128 stands for zero in the data rows.
Here are some points:
[139 106 108 139 130 114 138 153 151  89 136 114 146 152  84 122 118 110 155 151 103 131 161 136 119 166 151 136 120 124 141  66 123 103 102 127 110 139 129 114 105 182  63 179  85 116  99  82]
[127 171 140 132 119 130 106  64 136 157 102 144  86  72 185 164 133 185  96 106 166 141  87 137 129  75  73 124 160 129  98 172 114 129 171 141 160  96 163 136 149  32 171  36 162 171 169 144]
[121  91 132 114 131 125 140 172  95 142 144 116 151 174  92  95 137  83 137 125 109 123 135 101 128 140 178 131  95 125 153 139 152 141 105 108 101 171  95 133 127 195 139 191 146 102  94 158]
[106  98 179 106 152 114 187 147  85 163 150  90 154 186  85 125 146  60 119 102 124 134 169  94 137 127 158 153 100 126 153 169 188 122 108  85 100 147 142 174  78 184 185 144 175 105  81 190]
[130 142 136 112 116 127 157 116 121 149 141 126 141 151 175 139 135 145  90 113 157  93 122 142 126 112 109 136 124 150 138 168 147 123 119 103 127 136 132 139 132 130 176 101 157 116 119 138]
[121 123 121 132 133 143  89 116 117 138 109 140 102  99 119 134 133 107 158 128  96 150 114 116 133 134 142 120 127  86 115 127 108 153 151 169 137 121 120 103 148  87 130 129 131 139 166 147]
[112 118 148  99 166 162 173 194  37 138 174 133 162 205  81  76 145  60 137 119 109  91 162  94 160 170 183 152  69 133 160 175 173 192 107  90 104 156  87 168 115 192 176 213 146  84  97 190]
[105 103 143 130 132 116 128 141 116 124 118 118 123 138  95 134 125  93 135 105 114 147 142 113 129 136 140 139 132 113 133 119 135 129 118 131 111 129 133 134 101 145 130 135 144 116 135 127]
[110 137 131 100 164 210  71 175   3 189 145 189 111 120 130  42 148  84 145 123 100 109  67  61 168 127 189 109  75 107 118 248 127 255 173 141 140 156  24 136 226  90 224 207 179 119 168 255]
[116 111 149 105 118  93 191 155 113 127 150 104 155 200 120 136 131 127  85  91 165 102 157 137 127 118 117 158 128 161 171 132 174  99  82  74  96 157 139 169  79 209 150 136 163 101  78 114]
[130 149 127 144 119 125 106 110 173  97 113 146 110  86 154 143 104 166 117 140 137 144 115 143 123 129  95 115 160 153 100  96 105 113 135 139 146  90 143 118 127  90  96  85  98 140 162  78]
[ 78 119 194  90 132  92 210 133  57 179 135 101 133 210 116 160 152 108  60  34 188 110 162 112 149  87  94 183 124 151 179 204 212 119 104  60 100 144 174 228  49 177 237  87 241 105  82 186]
[100  59 178  84 164 120 227 218  43 167 185  67 202 255  34  92 162   0 142 113  90  99 214  73 140 172 228 168  38 113 195 163 227 141  66  64  60 199 107 177  52 255 196 245 178  52  32 221]
[131 139 129 122 157 162 126 152  76 140 149 144 136 136  99  83 145 104 149 138 110 117 129 105 150 145 152 134  96 120 125 164 134 179 147 122 132 136  98 141 151 123 143 176 122 127 118 181]
[128 128 128 126 115 120 125 103 153 139 113 121 121 115 150 155 127 125 124 129 132 130 123 141 121 116 122 121 139 117 121 125 125 109 127 142 132 117 144 110 124 110 140  89 133 129 142 119]
[111 147 151  97 145 174 126 131  51 190 145 153 127 140 169 105 149  98 111 112 134  97 100  97 147 114 157 125  88 127 128 231 151 198 152 121 131 139  86 140 176 101 233 134 192 111 147 233]
[121  89 136 119 117  80 183 162 139 111 143  87 162 199 100 141 125 108 109 110 141 116 171 134 110 138 141 152 119 142 172  93 169  77  73  88  86 164 143 148  69 228 111 157 137  97  67  91]
[140 143  95 145 100  93 143  99 188  71 113 119 118 119 140 182 114 185 120 125 151 118 154 192 109 138  69 144 172 126 135  51 105  65 112 138 134 114 189 118  91 122  57  79  90 137 128  25]
[135 153 113 120 142 194  65 120  80 175 123 171 107  77 165  89 143 117 152 154 100 121  72  98 142 124 161  98  97  95  95 195 101 209 180 168 157 125  67  90 220  52 177 146 139 139 174 212]
[127 166 150 123 109  77 197  80 148 134 128 111 124 148 177 186 133 213  42  76 218 118 141 176 124  67  28 164 164 175 144 152 156  56 120  74 132 114 208 191  71 115 157  19 164 153  90  99]
[120 150 112 123 114 140  93 100 108 147 110 157  92  92 171 140 135 182 110 103 150 125  78 143 127  89  96 126 144 108 124 165 104 155 155 149 144 130 121 119 171  70 158  87 165 151 163 146]
[140  98 103 140 146 137 112 159 119 115 137 117 142 129  58  93 135  83 190 161  75 144 148 110 134 165 177 122  97  89 127  92 121 136 130 151 118 151 102 109 131 155  77 201  90 131 101 143]
[132 125 130 114 136 137 164 138 112 128 144 115 147 170 119 131 136  94 134 136 117 101 161 137 135 158 143 146 101 116 144 132 147 128 111 123 119 137 133 127 106 159 142 150 130 107 110 140]
[120 147 110 116 138 183  88 148  60 147 138 181 114 115 151  85 135 136 131 132 124  98  83 109 152 131 145 119 104 119 124 188 109 212 160 142 141 144  71 122 199  89 172 162 148 127 158 182]
[122 120 141 134 135 120 136 136 138 122 129 116 130 130 105 129 124 111 139 131 113 144 145 120 127 135 131 129 130 133 127 113 133 118 120 126 124 118 138 134 106 141 115 129 116 125 119 127]
[ 80 118 172  82 130 102 226 153  40 172 159 107 149 239 124 151 156 109  57  37 188  79 167 127 143  94 106 192  99 146 200 207 214 135  85  51  91 170 155 217  61 204 238 121 237  93  74 179]
[133  92 138 154  98  35 203 119 235  57 122  59 153 177  98 205 108 129 112 120 147 145 215 181  93 154  90 159 172 157 156   0 151   0  53 102  90 117 222 136   2 221  33  87  83 108  82   0]
[104 147 163 104 111 113 129  75  89 207 105 129  92 116 196 163 148 184  57  51 195 129  70 124 129  31  79 140 147 131 127 231 153 131 156 107 137 139 145 171 145  71 243  35 241 156 136 200]
[160 148  90 185  80  53 101  23 255  69  69 100  81  33 158 229 104 243 122 136 161 188 128 206  83  82  18 120 222 123  84  13  72   0 142 172 157  73 236  89  90  48   2   0  63 205 142   0]
[161 118  90 158 151 161  82 157 144  89 138 143 140  99  77  72 119  97 207 204  55 150 130 112 130 188 188  98 108 105  99  73  89 150 141 167 136 126  81  77 168 133  42 216  35 133 133 114]
[151 145  86 141 142 184  53 138 105 121 123 180 113  71 132  77 125 136 177 179  88 129  78 110 142 151 163  98 112 102  95 135  75 198 171 177 161 121  63  81 219  68 102 181  84 148 172 152]
[ 95 100 175 102 158 137 160 183  53 163 150 120 148 188  77  96 139  44 125 101 113 121 151  76 150 141 179 146  90 137 147 178 180 173 106  94  96 150 101 174  99 193 194 186 180  85 104 202]
[ 93 127 151 102 122 122 139 127  62 179 121 131 112 154 151 143 147 134  75  56 169 111 105 119 139  80 114 148 125 119 158 206 161 158 128 109 120 156 124 171 125 128 223 104 229 124 124 192]
[116 163 141 118 129 154  64  57  85 218  90 161  72  50 186 138 149 171 104  90 155 157  38 107 140  37  97 110 140  93  88 241 109 174 207 159 171 118 121 136 206   0 227  46 215 186 176 240]
[126 109 140 114 163 182 110 188  89 137 152 148 155 141  87  59 127  35 179 176  60 126 137  70 148 192 215 102  83 121 116 143 130 208 124 138 122 127  57 108 161 161 137 224 100  90 144 180]
[141 164 127 131 123 153  90  81 148 153 113 148 102  72 188 135 125 168 119 143 139 133  84 134 126  98 101 108 143 129  90 164 102 142 170 155 164 106 125 104 177  44 155  74 130 157 169 153]
[136 130 126 132  98  68 194 117 185  88 128  91 146 171 140 175 116 180  78 109 176 111 166 182 109 116  67 158 159 167 157  72 146  43  83  88 113 134 192 149  61 187  86  82 119 126  80  37]
[133 122 107 121 138 174  62 146  76 164 124 160 116 101 132  66 136 115 162 148 102 130  69  87 134 121 181 102 101  99 111 179 107 201 167 152 135 156  50 103 216 100 161 184 146 139 152 202]
[125 163 148 107 112 132 123  67 103 195 110 140 101 106 210 163 145 187  61  83 191 115  74 135 126  47  73 132 140 130 118 224 136 133 161 118 147 125 142 150 159  53 230  36 212 159 144 189]
[ 92 123 168 103 124 105 168 129  92 164 125 116 121 165 144 148 135 133  73  64 178 121 129 120 133  83 102 155 137 149 158 182 173 129 111  90 111 140 145 185  95 147 205  86 209 116 116 157]
[121 148 175 119 111  84 208 104 168 126 137 102 141 163 170 177 118 157  53  91 189 112 161 158 124 104  65 152 155 194 144 130 173  60  90  75 115 103 191 180  54 153 157  45 149 112 104  87]
[153 116  59 162 142 170  28 141 136 103 110 160 109  54  82  81 125 110 228 191  45 163  90 112 130 169 187  89 114  61  94  77  51 174 175 206 147 131  74  46 206  80  44 206  59 159 164 129]
[129 133 107 137 113 100 134 107 142 107 113 117 116 129 125 162 131 167 120 107 146 129 138 164 120 112  90 148 149 115 142  94 120  88 126 132 132 135 164 132 108 118 100  97 134 142 116  90]
[130 162 139 141 118 117 131  87 179 107 110 143 104  90 181 168 108 189  94 121 161 131 121 154 120 110  63 125 174 163 102 115 109 102 131 127 155  77 168 132 114  74 121  47 114 141 167  75]
[177 136  52 171 127 183   0  84 159 127  87 166  85   0 122  96 130 146 230 212  56 188  53 119 116 132 165  65 132  47  54  97  32 164 216 238 179 113  78  24 254   2  48 154  59 201 192 148]
[108 125 155 111 165 173 106 152  46 181 137 151 125 122 106  76 149  72 144 123 104 133 105  70 154 121 171 122  92 116 117 212 143 212 160 127 133 132  82 154 169 105 200 168 170 126 138 239]
[137 103 123 113 153 150 146 166  93 132 152 117 156 167  92 105 142  56 168 153  89 113 160 108 136 173 188 136  78 100 145 130 147 149 116 126 108 153 101 114 126 175 136 198 118  99 104 162]
[125 123 118 142 121 138  48 106 142 140  94 157  90  54 145 118 116 152 148 132 115 170  65 107 123  96 133  90 150 112  93 136  88 152 163 169 148 119  98 100 182  60 118 114 133 159 174 143]
[128 162 124 129 112 114 162 122 152  94 136 143 124 139 179 153 117 198  77 108 179  92 132 169 127 119  64 143 158 180 139 114 127 109 108 102 134 113 152 152 110 130 122  81 120 125 134  64]
[118  91 135 136 128  84 158 140 153 108 119  91 137 158  75 148 121  95 139 115 120 151 173 129 120 140 130 145 135 126 146  75 150  80  94 113 105 133 164 146  64 184  89 137 115 117  93  94]
[132 130 135 137 145 157 100 144 132 118 131 150 128  99 118  93 116  98 159 166  93 142 120 107 136 160 156 101 124 134 101 117 108 161 136 148 144 102 100 107 147 116 110 157  86 122 161 128]
[103 138 160 108 156 175  97 136  54 182 129 162 106 105 138  97 141  91 131 113 115 130  87  79 152 109 153 116 105 119 113 218 137 215 167 137 139 121  86 143 174  78 216 135 182 130 167 232]
[163 116  72 164 109 122 100 141 205  52 127 128 145 103 106 122 105 138 181 199  87 139 147 157 112 189 145 102 140 121 114   8  78  92 113 164 131 121 122  70 138 150   0 173  18 130 132  27]
[109 121 172 113 137  94 208 135 122 131 143  95 150 190 112 157 137 106  91  88 154 118 180 128 134 125 108 165 125 155 155 135 184  89  92  80 106 125 177 186  51 186 161 106 154 107  85 124]
[111 170 145 125 144 166  72 102  85 166 109 178  78  65 164 113 130 157 113 107 145 138  64 104 149  82 103 114 139 127  93 208 110 199 182 145 161  98 100 143 189  29 193  86 173 161 187 194]
Here are 12 more points, each followed by its number:
[172 133  80 169 119 122  84 101 210  73 108 127 127  70 114 124 106 173 170 189 106 160 126 152 104 143 116 100 152 122  91  44  73  78 144 162 145 107 140  81 147  99   8 129  34 164 129  52] 0
[124 134 131 108 156 196  69 146  50 195 136 163 121  98 141  63 144  85 151 147  95 122  69  71 149 123 190  97  81 106 106 223 121 236 170 151 147 141  44 111 222  80 209 177 163 126 167 247] 1
[106 165 143 119 111 121 143  72 127 147 109 138  92 116 190 192 136 173  79  78 177 115 119 161 131  87  52 152 158 134 130 157 127 113 144 127 143  97 182 147 109  63 182  23 176 140 161 121] 2
[118 167 162 117 108  54 229  73 151 130 131  93 127 171 179 208 136 224  15  49 238 101 163 187 125  55  11 185 174 194 161 153 183  40 103  54 122 117 227 221  41 135 174   1 185 141  75  89] 3
[111 198 146 114 117 124 114  39  86 201  96 161  67  73 218 170 151 255  34  45 231 123  53 147 141   0  16 145 167 140 112 254 129 140 190 110 172 118 164 188 168   0 245   0 238 197 148 198] 4
[127 141 141 144 111  89 127  62 170 149  98 108  99  88 151 187 128 177 101  98 161 166 115 146 112  68  71 130 167 124 110 131 133  67 144 132 144 107 186 140 106  77 136  34 156 172 128 120] 5
[109 123 149 122 118 105 189 156 146  79 143 112 151 188 122 155 115 108 101 110 141  98 186 154 129 168 112 160 139 161 158  82 152  99  72  98 102 119 163 145  56 198 112 123 114  81 115  61] 6
[134 168 114 123 155 192  72 119  67 161 130 184  99  74 148  79 136 145 138 140 120 122  71  98 155 110 137 108 109 116  91 205 100 212 189 152 166 121  75 127 211  33 169 136 139 161 168 203] 7
[127 121 129 104 153 184 147 181  70 135 164 138 161 176 110  89 147  46 160 156  79  81 156 103 144 188 196 132  68 108 143 155 140 188 115 129 115 147  81 109 147 165 161 211 117  80 128 178] 8
[129 135 130 119 141 162 116 128  90 154 136 142 124 119 131 113 144  99 147 141 112 117 121 113 141 135 152 124  99 104 120 165 127 172 146 142 138 129 108 116 159  98 163 142 142 124 143 181] 9
[ 97 128 141  92 165 190 145 191   0 165 169 155 141 189 100  71 156  53 137 107 107  79 136  87 173 159 180 151  59 110 162 217 161 242 134 112 113 161  70 158 154 154 218 217 180  83 126 233] 10
[131 136 135 116  93 102 158 100 164 124 120 117 134 146 191 174 121 161  79 101 172 101 130 166 110 108  88 135 152 149 145 126 139  91 103 112 123 128 163 124 106 138 151  68 152 114 132  85] 11
Which two of these numbered points are nearest to each point below, ignoring the 3 directions in which the first points spread most? Their numbers follow each, nearest first.
[126 113 130 113 122 144 123 154 118 127 137 134 142 146 139 108 127  90 137 142 104 110 122 120 125 153 170 116 110 123 137 126 129 153 111 134 118 142  93  97 145 161 139 170 130 100 138 134] > 11 1
[129 148 122 109 184 233  59 174   5 181 148 192 121  98 103  24 149  74 181 161  73 121  75  53 176 140 207 101  58  98 100 235 113 255 191 154 151 138  19 124 235  67 197 225 141 133 161 255] > 7 3
[121 146 152 123 139 137  96  83  99 191 107 141  98  82 150 137 143 142 116 100 144 153  88 101 141  69 110 121 134 110 101 203 131 152 178 138 156 114 135 152 155  45 201  71 189 167 149 204] > 5 9
[135 161  97 145 110 123 111  95 164  96 112 148  98  92 163 162 122 196 117 125 152 120 113 178 124 120  74 131 160 129 122  99  92 111 141 152 151 109 157 112 140  75  91  76 106 150 157  65] > 10 7
[118 121 102 105 168 221  84 200  16 150 161 178 141 138  89  36 146  52 189 158  59  94 107  76 163 182 224 116  55  88 134 187 117 255 153 153 130 163  22 106 212 126 168 255 129  97 155 226] > 10 6
[129 126 139 140 129 108 116  90 157 144 108 110 110  99 122 149 130 135 130 125 129 167 121 122 116 101 117 121 148 118 108 126 130  94 146 136 134 114 157 127 117 101 126  86 139 155 128 135] > 5 0
[124 186 145 113 145 170 108  87  52 199 130 169  98  96 178 107 156 176  88  99 176 111  68 106 155  55  92 127 120 134 106 255 139 192 190 116 166 121 105 170 193  27 234  83 199 166 146 238] > 3 7
[ 98 124 169 106 134  91 190 126  74 170 140  98 134 190 117 148 146 141  67  54 189 120 145 123 140  76  95 174 124 151 169 191 189 111 115  62 109 155 163 213  74 162 204  95 213 130  69 175] > 4 0
[137  98 139 148  96  35 200  96 227  82 119  58 152 161 104 203 113 140 108 119 156 156 202 174  92 126  84 156 170 149 148  27 155   0  74  99  99 119 224 142  15 196  50  73 103 130  67  23] > 5 1
[144 151 103 138 137 170  77  99 130 142 114 155 106  74 151 124 133 126 164 163 101 135 100 132 130 131 130 104 122  90  94 142  90 162 173 178 160 110 112  81 180  50 126 118 107 151 174 153] > 9 2
[116 160 173 101 102  82 235  87 138 155 141  92 144 190 198 204 146 178  25  58 221  81 162 177 120  78  42 177 146 178 165 174 190  60  92  59 116 124 208 190  53 151 213  20 199 114  87 112] > 8 9
[126 106 105 119 149 171 118 196  77 108 155 145 150 167  79  75 135  67 176 152  75  95 146 111 150 197 193 133  84 103 149 114 123 191 116 139 114 158  72 108 146 168 108 232  98  89 128 143] > 10 6
[123 110 148  96 125 103 219 156 106 136 161  86 171 223 124 151 147  91  96 105 146  76 184 145 129 147 134 167  99 137 180 136 184  95  76  78  96 160 157 159  62 217 164 141 156  80  70 129] > 8 9
[107 134 138 113 141 157 116 134  76 145 129 147 106 128 122 124 137  96 141 112 110 119 125 112 150 140 139 134 117 102 128 164 128 181 140 144 135 121 116 132 136 103 171 138 153 114 163 171] > 2 9
[109 115 152 121 145 125 118 124  96 170 119 120 114 127 104 126 140  99 132 105 123 154 117  91 137 102 140 127 123 113 124 166 148 144 148 130 130 129 129 152 124 114 173 120 170 140 125 186] > 5 0
[158 124 105 164  91  72 130  87 255  62 101  97 133  92 143 182  92 179 131 167 136 161 151 186  86 137  86 112 185 146 109   3  93  18 104 141 135  97 187  84  89 137   9  74  43 151 126   0] > 1 0
[121 155 137 125 140 182  78 130 101 134 121 176 104  81 157  95 118 139 132 140 118 130  84 103 152 127 129 102 131 137  93 170 101 202 162 149 159  96  87 124 184  65 161 122 121 138 187 157] > 6 7
[117 132 129 113 117 107 200 154 115 104 153 116 151 203 129 147 132 141  84  93 162  78 175 165 132 141 104 170 124 154 178 119 161 106  81  85 104 148 151 161  78 200 137 130 141  93  91  86] > 10 8
[133 106 117 112 149 186  98 189  82 135 154 146 156 146 104  57 131  41 187 174  56 110 123  85 135 195 229  99  69 102 127 138 121 208 126 155 119 152  44  79 184 165 137 239 103  87 148 178] > 11 1
[100 156 154 102 110 100 207 124  98 135 144 127 134 194 178 179 141 171  42  51 205  71 147 171 135  97  57 181 138 166 175 166 169 105  93  74 115 136 173 190  73 155 195  66 196 102 107 111] > 10 6
[122 129 113 125 124 134 137 147 115 104 136 137 127 150 123 133 130 122 132 124 124 103 147 152 142 153 130 145 124 118 147 105 127 139 113 130 122 132 135 122 119 148 111 142 113 109 131 101] > 10 6
[143 135 115 148 155 181  25 104 116 162 101 160  94  26 113  80 129 114 190 178  73 184  65  75 133 116 164  78 122  83  65 160  78 187 205 192 167 107  82  88 215  23 125 142 111 174 185 202] > 5 0
[153 137 106 154 121 103 143 123 187  76 128 115 144 122 112 135 111 162 136 157 134 131 155 158 118 148 106 129 145 146 124  63 111  78 115 124 130 119 155 124 103 141  46 126  65 138 105  59] > 3 7
[140 152 122 128 148 165 109 127  95 148 134 154 125 109 130  97 137 135 138 142 122 124 107 111 141 120 136 122 111 121 113 168 120 170 160 134 144 125  99 139 170  91 150 145 127 145 132 175] > 3 7
[118 126 126 109 127 169  99 143  90 163 133 158 125 122 163  98 135 111 125 131 117 106  88 104 134 127 161 112 107 120 126 181 122 189 139 138 133 142  75 110 181 114 185 149 158 117 161 179] > 11 1
[103  91 146 112 151 135 172 194  87 108 158 110 156 199  65 111 132  21 161 127  77 109 196 108 143 206 189 151  88 111 162 101 167 151  82 119  90 144 119 128  79 215 135 208 117  65 115 132] > 2 6
[149 169 109 147  92 107 125  52 198 113  99 123 104  79 187 197 122 214 103 125 169 130 119 189 109  94  50 130 172 127 112 101 101  66 147 146 159  95 193 111 125  56 104  27 115 167 143  68] > 9 1
[140  87  90 158 143 147  64 163 145  93 118 127 129  95  38  83 120  53 235 195  33 181 139  92 123 194 210  94 107  71 103  49  86 150 142 190 126 134  88  64 154 136  29 224  52 132 141 117] > 5 9
[162 112  91 155 128 154  53 129 180 107 116 136 132  69 124  90 115 105 201 212  61 162  99 113 109 167 185  71 122 102  83  78  78 136 151 185 142 121  80  46 192 105  60 175  50 135 164 111] > 1 11
[139 176 114 145  71  94 102  39 220 116  86 141  82  58 246 206 104 255  65 109 201 130  76 199  99  64  25 112 207 159  98 106  85  63 141 145 164  88 183 102 141  42 115   0 132 172 177  40] > 11 1
[153 111  99 143 159 175  74 179 103 112 144 142 146 115  67  44 123  75 202 199  54 146 121  83 142 181 212  98  86 105 106 112  99 186 146 158 129 141  52  90 182 142  75 246  65 125 132 161] > 0 3
[159  58  91 140 139 142 132 217 162  68 166  95 206 184  44  70 117   9 227 222  26 126 194 111 108 249 255 107  69 106 148  13 123 118  72 149  85 163  77  53 120 255  16 255  21  68  88  76] > 11 1
[113 121 138 106 146 136 203 179  71 125 171 123 168 217  95 113 143  77 121 111 125  75 186 131 149 168 152 169  84 136 174 145 177 147  88  89 101 157 126 160  89 204 160 187 138  80  85 148] > 10 8
[125 124 161 108  95  50 255 109 177 121 143  67 170 219 165 205 134 155  46  79 203  87 197 184  98 107  69 177 144 176 184 105 198  12  58  53  92 142 218 173  19 220 153  59 162  98  49  62] > 11 1
[146 108  83 138 130 183  38 151 123 126 119 159 120  77 118  70 125  89 197 195  54 142  82 102 127 170 204  81 102  85 100 114  78 191 161 188 145 142  44  47 219 105  90 210  83 126 175 147] > 11 1
[124 126 144 118 139 128 162 136 110 139 146 111 150 164 115 130 139  94 130 127 122 115 158 126 133 140 141 143 106 125 142 142 156 125 117 112 115 133 136 139 106 159 152 141 135 112 107 150] > 9 1
[111 155 171 109 104  81 170  37 132 199 101 104  93 115 202 208 149 202  40  46 223 134 105 154 115  12  31 153 165 144 131 218 167  74 150  93 144 120 208 184  94  64 232   0 239 169 111 171] > 5 0
[128 130  88 140 107 136  77 127 145  98 111 150  99  91 147 133 115 170 137 134 123 127  95 152 120 131 120 115 155 110 124  94  83 140 141 165 137 131 114  89 164 101  82 125 107 141 166  83] > 11 10
[130  98 138 146 135  95 149 134 166 108 128  89 148 140  78 137 122  92 152 142 107 161 169 118 112 146 139 131 129 126 132  75 140  77 108 124 108 126 159 129  80 172  82 138 100 123  95 100] > 5 0
[120 131 160 131 109  77 159  70 171 142 107  96 110 118 153 193 129 164  82  85 173 153 136 149 108  76  65 144 168 141 124 132 147  55 127 112 133 106 206 161  74 108 146  28 166 153 117 109] > 5 9
[118 122 123 126 136 145 122 140 116 113 126 134 122 131 109 135 126  90 156 132 101 127 143 129 138 160 146 133 121 104 135 110 121 148 123 152 126 123 128 112 120 125 115 146 115 113 150 125] > 2 9
[106 111 135 124 133 124 151 151 112 110 135 119 135 167  98 143 130  85 140 112 109 116 167 132 135 162 144 147 119 112 152 105 143 129 101 126 109 133 141 125  87 170 124 150 128  97 126 109] > 2 9
[111 118 132 110 109 107 176 147 114 117 136 114 138 190 135 148 133 133  94  92 155  88 152 156 126 133 110 161 127 136 174 122 151 113  88 105 103 156 141 146  93 182 143 129 158  99 104 102] > 11 10
[128 169 146 148  95  72 124  13 203 148  75 116  75  51 195 221 121 243  66  82 205 173  95 171 110  25  10 129 209 144  94 134 116  39 159 133 167  80 226 152 104  24 137   0 169 198 145  94] > 5 0
[132 162 137 132 108 102 153  67 170 136 110 116 105 104 184 188 129 197  77  96 185 134 126 170 122  81  49 144 165 143 121 139 127  78 137 121 147  96 192 146 105  75 143  22 148 156 133 100] > 9 1
[116 111 134 101 161 187 129 179  46 162 160 137 149 164  87  77 151  28 173 148  73 105 139  82 153 170 211 124  61  92 139 181 152 211 138 135 116 153  68 118 156 154 183 214 143  92 126 219] > 9 2
[159 120  79 157 130 154  79 178 174  53 139 156 144 102  96  73  98 116 194 208  65 132 129 132 122 210 177  94 123 130 107  33  70 149 117 163 130 117  72  62 166 152   5 217  10 111 154  46] > 6 11
[128 137 105 151 117 132  88  97 160 106  97 135  99  79 130 169 123 135 155 137 105 147 125 154 123 142 105 123 154  90 113  83  87 121 143 177 146  99 156  89 129  74  85  92  98 145 178  84] > 2 9
[150 138 130 134 115  91 181 116 169 107 139 101 154 149 129 152 123 170  96 123 163 119 161 160 120 119  85 145 141 163 138 103 146  64 108  96 123 122 169 154  82 157 100  96 108 140  77  79] > 3 0
[136 103 136 112 152 174 109 182  82 161 153 134 159 148 104  62 134  47 169 172  69 121 114  70 138 163 220 101  76 114 123 166 137 192 131 134 116 154  52 107 171 166 161 220 123  97 125 198] > 1 11
[154 141 101 142 142 162  83 127 123 127 126 153 125  80 120  90 127 138 164 172  99 140 103 113 127 132 149 103 121 115  96 130  96 156 166 156 148 120  95 105 179  86  98 155  88 152 144 147] > 0 3
[112 153 120 106 151 193  87 127  28 182 129 175 103 105 144  91 156 130 129 104 125 106  77 102 161 103 137 128  94  98 125 231 120 228 178 148 151 142  81 138 198  52 215 141 184 142 157 235] > 10 7
[118 134 160 113 146 144 149 131  86 165 141 126 129 144 127 122 143 100 117 111 135 118 134 107 145 118 133 142 106 126 130 186 153 151 140 113 125 124 127 155 120 119 186 123 160 121 123 188] > 9 1
[100 136 156 107 154 166 127 162  49 157 145 162 121 145 128  96 134  98 112 101 127 111 112  92 156 130 148 134 104 134 131 198 150 210 138 113 127 126  93 160 145 119 199 150 168 109 151 192] > 6 7
[124 128 136 117 139 145 162 178 100 105 157 139 153 173 126  96 121 108 115 137 131  89 147 124 139 166 146 138 108 165 152 129 143 155  96  95 112 133 104 146 118 185 138 176 113  86 118 114] > 6 7
[146 103 115 150 124  85 151 119 191  89 125  83 140 137  75 166 123 109 164 152 104 155 186 156 108 156 127 135 138 109 135  34 129  45 103 137 113 121 182 111  67 166  40 132  75 130  91  63] > 5 9
[138 165 124 122 136 181  74  88  95 182 113 164  99  65 178 116 144 150 134 138 123 132  67 110 140  89 126 103 120  97  92 211 107 187 191 159 165 114 102 108 208  17 192  94 159 160 176 212] > 9 1
[129 107 149 138 134 107 142 122 148 130 121  98 137 133  88 141 128  94 145 130 112 158 156 116 122 130 141 126 130 119 122 104 142  92 124 126 117 120 155 134  94 147 114 126 124 129 105 129] > 5 9
[104 114 147 129 123  82 154 112 137 131 114 107 112 139 107 169 131 138 106  79 154 149 148 136 124  92  91 153 155 128 145 118 148  87 116 111 118 126 181 162  71 137 132  82 166 134 112 113] > 5 9
[155 144  89 147 121 153  96 103 167 106 124 136 122  86 143 139 125 140 169 173 103 130 126 156 126 157 129 113 127  98 105  89  87 117 148 174 149 114 132  73 156  88  78 124  74 142 154  98] > 9 8
[119 181 148 113 145 181  81  76  66 202 114 175  83  66 181 119 151 154 105 106 152 132  61  99 156  66 104 116 123 112  88 247 118 201 200 147 174 104 108 147 200   2 231  70 193 173 182 241] > 9 7
[138 152 111 135 106 119 132 119 172  87 129 148 127 117 170 148 105 186 102 132 150 106 123 168 120 137  87 125 160 161 129  88 105 111 111 125 135 112 140 118 124 128  87  99  93 123 145  45] > 6 11
[122 111 117 128 154 175  98 165  92 116 140 146 134 130  85  91 132  48 191 161  60 127 139 100 148 188 193 112  92  89 123 112 116 188 131 164 128 126  85  92 154 139 115 201  99 103 158 152] > 2 9
[112 146 146 126 128 135 112 108 120 138 114 156  97 100 163 142 126 156 100  99 152 130 107 126 139 106  96 132 152 141 117 159 122 151 144 128 141 100 137 144 135  82 163  75 154 134 164 134] > 6 2
[106 150 155 108 120  84 201  88 107 161 130 105 119 171 161 189 144 183  49  47 211 102 144 166 135  67  43 179 150 150 167 178 174  81 114  72 122 135 198 201  68 124 193  37 210 139  89 138] > 4 3
[123 105 130 141 124  92 132 120 163 104 110 103 123 124  97 150 118 128 138 118 128 158 152 134 116 126 112 133 150 127 128  79 132  82 117 130 120 122 163 133  84 143  84 113 118 136 116  88] > 5 0
[138 125 121 143 134 144 112 152 162  85 134 141 134 111 113 104 101 107 158 170  93 137 135 122 129 178 154 108 131 142 107  81 104 143 119 141 127 107 107  99 131 142  72 164  62 111 148  84] > 6 1
[122 136 136 113 169 183 115 169  39 162 156 152 140 143  89  56 148  81 157 142 101 121 118  72 156 142 178 124  72 119 122 201 139 211 155 119 129 142  67 153 172 126 175 207 138 122 120 234] > 3 7
[132 133 132 124 142 125 156 140 107 135 147 115 148 151 105 113 136 129 121 130 139 126 151 116 138 126 123 146 116 139 135 146 148 123 124 103 128 135 135 162 112 142 131 139 130 133  93 151] > 3 0
[117 158 142 111 134 141 129 127  80 157 134 154 115 132 163 113 135 169  84  99 168 110  98 123 146  94 103 137 131 157 132 194 139 170 145 101 140 128 114 169 153 101 190 105 175 133 138 169] > 7 3
[139  94 107 143 136 109 123 158 136 106 135 105 153 143  65 101 126 103 170 154  92 149 149 115 118 153 170 123 115 113 135  76 123 109 116 128 113 151 114 123 117 178  65 197  94 124  92 115] > 0 4
[138 159 132 144 108  86 159  79 184 107 114 114 111 109 166 182 119 217  74 105 193 132 136 176 117  83  42 148 178 167 123 106 129  58 129 105 141  98 195 159  83 101 105  36 130 159 114  67] > 3 7
[132 113 148 118 128 121 169 147 131 132 151 107 161 171 129 123 129 100 119 133 132 112 155 123 123 142 145 129 111 151 142 127 153 115 103 100 111 139 129 136 104 183 147 147 126 101  99 129] > 1 11
